(in the rows, 128 means zero)
Turns, then the turns between two rows, first turn first; the first pair answered
M (before -> after):
[155 156 101 130 131 174 130 168 152 120  90  99 133 130 125 131]  ->  [149 159  97 138 128 165 142 178 146 112  99  94 122 131 139 116]
[112 158  95 163 139 100 164 180 122  90 114  85 114 119 123  84]  ->  [115 137 108 172 125  95 165 155 109 115 121 107  87 124 111  53]
[104 116 137 127 142 104 115  93 122 156 153 151 142 148 136 132]  ->  [105 115 140 126 145 112 111  98 128 155 158 148 152 146 138 144]
[ 79  95 154 135 132  71 116  83 118 115 183 125 167 132 116 138]  ->  [ 80  92 150 127 132  78 109  82 119 117 186 126 159 136 114 139]
N (before -> after):
[ 89 101 143 133 146 121 122 110 125 146 146 157 134 141 117 125]  ->  [109 144 122 131 142 161 148 175 122 127 103 134 110 135 123 102]
[144 143 126 129 134 113 142 120 110 117 132  67 121 131 148 121]  ->  [153 136 133 105 139 125 117 103 127 128 143  76 144 128 151 154]
[158 127 131  97  99 176 127 112 124 179 105 165  96 125 138 103]  ->  [141 102 144 114 102 147 132  88 120 178 128 176  96 129 124  84]
[119 131 117 125 152  94 118 122 134 101 158 110 158 128 135 169]  ->  [115 147 112 143 147  95 138 143 118  91 140  96 132 130 137 140]
U (before -> after):
[101 116 143 134 133 137 116 113 143 134 136 146 123 132 126 126]  ->  [ 99 131 123 142 129 127 138 138 131 120 124 122 116 135 130 113]
[142 143  84 103 140 153 141 160 181  98 101 108 140 110 151 145]  ->  [134  94 128  87 116 142 122  77 175 158 140 180 116 119 132 122]
[ 78 110 141 172 132  75 122 135 147 145 155 111 114 153 130  67]  ->  [110 156 118 140 143 110 104 188 173 114 129  75 157 138 150 142]
[120 131 129 139 141 127 141 134 128 126 149 109 120 131 132 126]  ->  [127 133 126 124 143 134 132 133 136 130 141 117 139 134 136 142]
Then:
Each pair is 2 to 3 turns apart.
[113 100 135 146 111 112 142 101 112 150 147 155 105 123 114  89]  ->  [123 117 137 118 145 122 105 115 139 118 158 121 181 119 131 179] | U N
[111 136 129 122 180 143 131 112 116 110 203 125 174 117 121 138]  ->  [115 142 127 145 157 154 169 130  86 125 175 139 112 130 110  64] | N M M
[196 123 115 114 129 132  75  99 169 161 121 136 128 111 122 166]  ->  [156 145  84 160 153  77  99 137 147  95 136  82 150 116 140 161] | M N U
[117 102 143 104 157  80  62  79 144 175 165 168 148  84 101 179]  ->  [129 169 100 121 183  97  86 183 140  97 119  85 166  81 128 194] | U U
[138 120 126  81 136 135  71 102 151 111 141 126 184  91 133 171]  ->  [172 155 104  88 120 186 104 156 138 114  70 109 125  92 132 122] | N M N
[113 124 133 147 109 106 159 122 110 155 135 145  82 140 115  79]  ->  [ 94 127 131 148 130  72 134 119 119 119 166 123 131 141 127 120] | U N U
[177 128 152  65 161 180 120 126 145 150 137 173 185 149 100 175]  ->  [118 133 139 113 183 100 131 126 132  95 176 130 220 160 107 185] | N U N
[132 167 111 111 134 164 107 138 176 110 123 118 174 115 154 182]  ->  [ 79 153 105 165 130  74 146 119 130  81 161 105 150 128 159 117] | N U M
[124 140 144 111 109 117 150 104 131 168 140 157 113 139 133  71]  ->  [ 98 165 128 136 115  91 165 133 126 129 143 123 129 141 143  74] | U N N
[124 163 110 170 122 145 154 160 109 118 125  99 113 148 158 124]  ->  [121 143 124 163 112 147 160 131  95 154 121 125  84 150 146 108] | M M
[131  85 160 105 104 133 121  66 126 180 135 178  96 131 106  90]  ->  [ 86 107 136 162 122  62 154 111  98 111 155 122 117 138 122  74] | U N N
[122 115 131  94 151  95  52 116 171 124 150 138 181 104 130 191]  ->  [153 163 109  89 142 144  78 183 172 115  92 108 152  95 140 177] | N N
[137 134 120 112 155 117 100 124 171 106 117 119 184 103 134 209]  ->  [129 171  90 158 135 111 151 184 132  79  84  81 122 116 138 140] | N N M
